0: [106, 100, 142, 110, 131, 75, 149, 137, 92, 87, 145, 146]
1: [138, 137, 164, 122, 76, 102, 106, 142, 83, 49, 88, 190]
2: [102, 123, 133, 148, 122, 112, 115, 109, 84, 79, 159, 120]
3: [105, 159, 132, 118, 79, 128, 134, 85, 162, 59, 101, 72]
4: [91, 101, 103, 112, 123, 94, 173, 119, 126, 134, 138, 98]
5: [133, 131, 113, 122, 107, 133, 71, 98, 142, 162, 97, 84]
6: [117, 165, 171, 108, 89, 65, 138, 106, 98, 48, 91, 144]
7: [104, 160, 159, 114, 96, 62, 133, 99, 98, 52, 85, 157]
8: [103, 143, 143, 106, 90, 142, 134, 89, 149, 67, 111, 67]
9: [125, 134, 124, 126, 113, 69, 93, 128, 110, 125, 117, 132]
10: [161, 136, 119, 153, 129, 68, 60, 137, 101, 177, 163, 207]

[196, 181, 152, 181, 93, 176, 92, 72, 135, 164, 100, 173] 5 10 9 1 2
[134, 101, 93, 165, 213, 156, 110, 171, 131, 235, 197, 143] 10 4 5 9 2
[126, 112, 89, 155, 164, 227, 203, 154, 167, 171, 101, 141] 4 5 8 2 0
[165, 145, 149, 130, 74, 191, 88, 88, 167, 162, 81, 120] 5 8 3 9 2
[125, 108, 110, 161, 202, 149, 111, 181, 139, 228, 196, 160] 10 4 9 5 2
[127, 135, 114, 123, 126, 70, 100, 121, 108, 101, 128, 125] 9 2 0 4 7
[154, 155, 123, 166, 145, 172, 154, 120, 152, 160, 126, 140] 5 4 9 2 8
[119, 90, 105, 122, 200, 126, 98, 201, 113, 197, 219, 131] 10 4 0 9 2
[132, 135, 125, 118, 93, 135, 98, 86, 158, 150, 87, 85] 5 8 3 9 4
[157, 161, 125, 156, 138, 182, 144, 113, 158, 162, 123, 139] 5 9 4 2 8
[124, 146, 134, 122, 120, 143, 120, 141, 112, 67, 133, 121] 2 8 0 9 3
[156, 134, 131, 152, 139, 63, 50, 129, 99, 175, 170, 207] 10 9 2 0 5
[190, 122, 120, 167, 175, 213, 76, 174, 175, 226, 133, 122] 5 10 9 4 2
[108, 72, 101, 138, 198, 131, 166, 175, 127, 186, 182, 132] 4 0 2 9 10
[137, 111, 180, 127, 108, 223, 182, 128, 136, 62, 50, 134] 8 3 1 6 2
[90, 146, 123, 95, 112, 55, 176, 141, 119, 77, 130, 119] 0 4 6 7 9
[138, 123, 107, 105, 126, 191, 130, 134, 160, 152, 131, 86] 5 4 8 3 9
